Rotation paths and how fast each direction turns (degrees a step):
Each turn is a multiple of 5 degrees from 10 to 175, or 0.
Each row of a path follows its step; steps can be skipped.
Path 1:
step 0: [-14 -13 -17  -3  -1  -3  -7 -19 -16  -5   5 -10  -1   3 -21   2 -11  12
 -28 -14 -17  -2   7  -1   0  14   2  10  17 -14   7   1   1  -4   3  19
  -6 -10  21 -21  31  -1  15  29  21  15   3 -14   3]
step 1: [  2  -4   1  11   7  -1  -6  -8 -19   1  25  -6   9   9   4  13 -16   6
  -4 -23   7  -2   9 -11 -21  10  -2 -27 -19  -9 -22 -15   1  13  -1   3
  23  -8  11  -1  19  -7   0  31  14 -19  18  -8   4]
step 2: [  1 -20 -13  24  12 -33   1  20 -21 -10   4 -13   1   4  -8   4 -10  15
  -4   6  -2   7  29 -24  -5   2 -31  -3  13   6 -18  -4   1  22   5   5
   0   6  -7 -18  13   3  -1  -1  10   4   1 -20  -7]
step 3: [  7 -17  -5  -5  11   4 -12 -18 -41 -17 -11   9  23  -8   4  29  -6   8
  -1  -6   5 -11  14  -7  10  -4  -3 -16  10  -2   0   1  -9 -10 -12  21
   0  -5 -11 -14  19 -13   0  -4  28   8   0 -16  11]
step 4: [ -3   3  -3  20 -14 -12   7 -17 -16  11  12  -2  10  -2  20  37  -9 -20
  -3  -4  -6   4  17 -12  -7   7 -30   6  -2 -14   6  -7  -3   6  -4  29
  -4  -6  -6  -2  -5 -15   7  17   1 -30  -2 -20  12]
step 5: [-20 -21  -4  14   5 -16   1  17  -7   2   0   2  -6   6 -14  17 -11   0
   2  14  14 -21  11  -9   6  13   1 -19   5  22  13   2   7  10   1  17
   3  17 -16   4   1 -29  23  10  10 -18  -3 -32  -8]
step 8: [ -6  -7  14   4   3   3  15 -19 -12   8  23 -10 -15  -5 -24   3 -15  13
   8 -12   8 -30   9   4   5  25  11   0   9  12   2 -16  10  14 -21  23
   4  10   5  10 -20  -7 -10  11  -1   3   6 -26   7]
step 9: [-19  -2   5   5   9   0  17  -9   7 -11  22 -21   3  -6 -21   0 -13  10
 -22  -5  -2 -14   6  -2  17  19 -14   7  12 -22  -2   0  24  10  -2  15
 -15  -4   8  -8  26  -1  17  -2   9 -10  31   1 -17]
step 10: [ -8   4  11 -11   8  -9  -6   6 -15 -12  16 -35  18 -13 -13   1 -17  26
 -19  -4  14 -28   0  -1 -14  11  -9 -14 -11 -16  -9  -9  -9  -4   2   1
  18   5  -2   8  20   6   3   6  -2 -10   4  -9  27]
Speeds:
[-1  2  3  3 -2  6 -4 -6 -1  3  7  5 -3  3 -2  7 -4 -5  1 -1 -1  1  0 -3
  3  8  2  3  3  2  5  4  0 -3  2  2 -6 -4  2  0 -1 -1 -4  9 -3  5 -5  1
  2] : 90
[ 5 -2  3 -1  1  4  8  1 -5  2 -2  0  3 -8 -2  4  5 -2  0 -1 -5  5  1  1
 -1  2 -1 -1  8  0  2  2 -1 -4 -7 -2  1  4  2 -7 -9 -3 -7 -3  2  1  4  0
  1] : 80
[ 0  2  0  0 -7  4  1  3 -5  0 -3 -8 -9  4  5 -3 -2 -3 -2  2 -7  3  0  0
  3  2 -8  9  5 -3 -4  0 -2  4  1  2 -1 -1 -2 -3 -2  4  5  1 -1  0  0 -1
 -4] : 160
[ 4  0 -1 -2  6 -3  0 -4 -5 -8 -1  6  2  3  1 -7  1 -1  2 -4  0  2  0  7
  2  6  4  7  4  5  6  3  2  1 -4  1 -1  3  1  1  5  4  3 -2  3  0 -1 -6
 -6] : 125
[ 1 -2  0 -6  3  8 -4 -4  2 -2  2 -3  3 -5  6 -1 10 -2 -9  0  0 -1  2  3
  0  4 -1  3 -2 -6  0 -2 -6 -2  3 -2 -3 -5  2 -1  4 -5  0 -1  3 -5 -5 -3
  3] : 115
Path 2:
step 0: [  1 -13   3 -18  16   8   1  -5 -21 -14   6  14  -5  13 -19  -4 -25  13
 -15  -4   6   3  26  26  11   7   0  -3   2 -12 -13   4 -19   5 -13  -6
  11  -6   5 -33  11  -4 -10 -14 -16 -16  11  12  15]
step 1: [-16   7  18 -14   1 -19  -9   6  -5  -1 -12   7 -25 -12 -24 -12  -7   2
  21 -13  -8  -5  16   8  -6   7   0   2 -25 -24   2  -7  -5  24 -25   1
  11  11  -4  15 -10 -17  15  -4 -11 -17  15  10  -2]
step 2: [ -6  14  13   7  -6   9  -7  26 -12  -8  15  -1  -9  13  -5 -18 -22  17
   1  -3  14 -16  14  24   4  -1  -1   5  -2  27 -21   1 -10   7  -8 -10
 -11  12  -7 -14   6  -5  21  11   8 -27  22  11   0]
step 4: [ -7  16   5 -19  19 -11   4   5 -10  -9 -11   8  -8   0   1 -25 -17  -3
  18  -4 -15   7   0   9  -4  -6  10   3  -7   1 -16  -2 -12  24 -33  16
  14  12   0   9   1 -13  12   1   2 -29  13  24 -16]
step 5: [-22  -1  17   2   2   6  -4  35  -6  -8 -12  -7  -4   3  -8 -14 -18  17
  13   2  21 -39  14  21  -4  -4   0  -3  10   3 -30   4  -9   1  -2   2
  -1 -15  -8   7   5  -2   0   4  -8 -23  16  -8   5]
step 6: [-14   0   3 -43  24  -3 -18   4 -15  -3  -1  14  12   4   3  -3   0   0
 -12  -6  -1 -10  31  25  -4  -7   0  18  -8   7   9  19   5  23  -1  -3
  10   2 -10 -13   6 -23  -9   8  -6 -13  10   9  -6]
step 7: [-28  10  19 -12  11  -3   0   4  -3  -9  -4  11 -15 -13   1 -14 -25  14
  21  -1  -3  14   2   5  -9  -1  -1  -8   2  -3 -25   3   1  13 -39  -8
  10  -9   8   0  24 -11   1   0   0 -30 -15   3  -7]
step 9: [-18  18   0 -31  16  -1   9   7   3   0  19   1   8 -25   1   5  -3   4
  -5  -5   6  -9  36  23   4  -7   9   7 -10 -15 -17  -2   7  17  -1  -8
   2  -1  -1 -26  13 -15  -9   9   7 -20  17   9  -6]
step 10: [-17  -3  22 -13  11  10 -13  -2  -1 -22   6   6 -16   7 -21 -13 -18  14
  11 -24  12  17  -8  -3 -13  -3  10  -2   1  -4  -5   2  -6  22 -12  -5
  21 -19  10   7  14 -19  -3  11  11 -28   8  -4 -11]
Speeds:
[-3  3 10  5 -1 -1  1  0  7  2  2  0 -1  0  1 -7 -2 -2  4 -6 -2  3  1  1
 -4  2  1  2  1  1  9 -5 -6 -3 -6  7  2 -1 -3  3 -2  5 -1  0  0 -5 -5 -2
 -3] : 120
[  3   0  -5   5   3   1   4  -4  -5   3   7  -1   3   5   0   1  -2  -2
  -1   4  -5   1   2   6  -5   1   2   3  -3   3  -2   4  -7  -3   0   1
   1   7  -3   0  -2  -9   0   2   4  -1  -2   1 -10] : 160
[-1 -5 -6 -4  1 -1 -1 -3  4 -1  2  4 -2 -5  3  7 -1 -6  0 -6 -5 -2  6 -2
  0  1  2  2  5 -6  4  2  1  8 -7  1 -3  5 -2 -3  1  1 -3 -7  0  2  3 -2
 -6] : 125
[ 3  0 10  2 -5  4 -1 -3 -7 -7  3  0 -4 -1  7  4 -5  2 -2  0  0 -4 -2 -1
  1 -1  5  2  6  0 -3  4 -3  1  7  1  4  4 -5  1 -1  4 -3 -3 -4 -1 -1 -3
  2] : 130
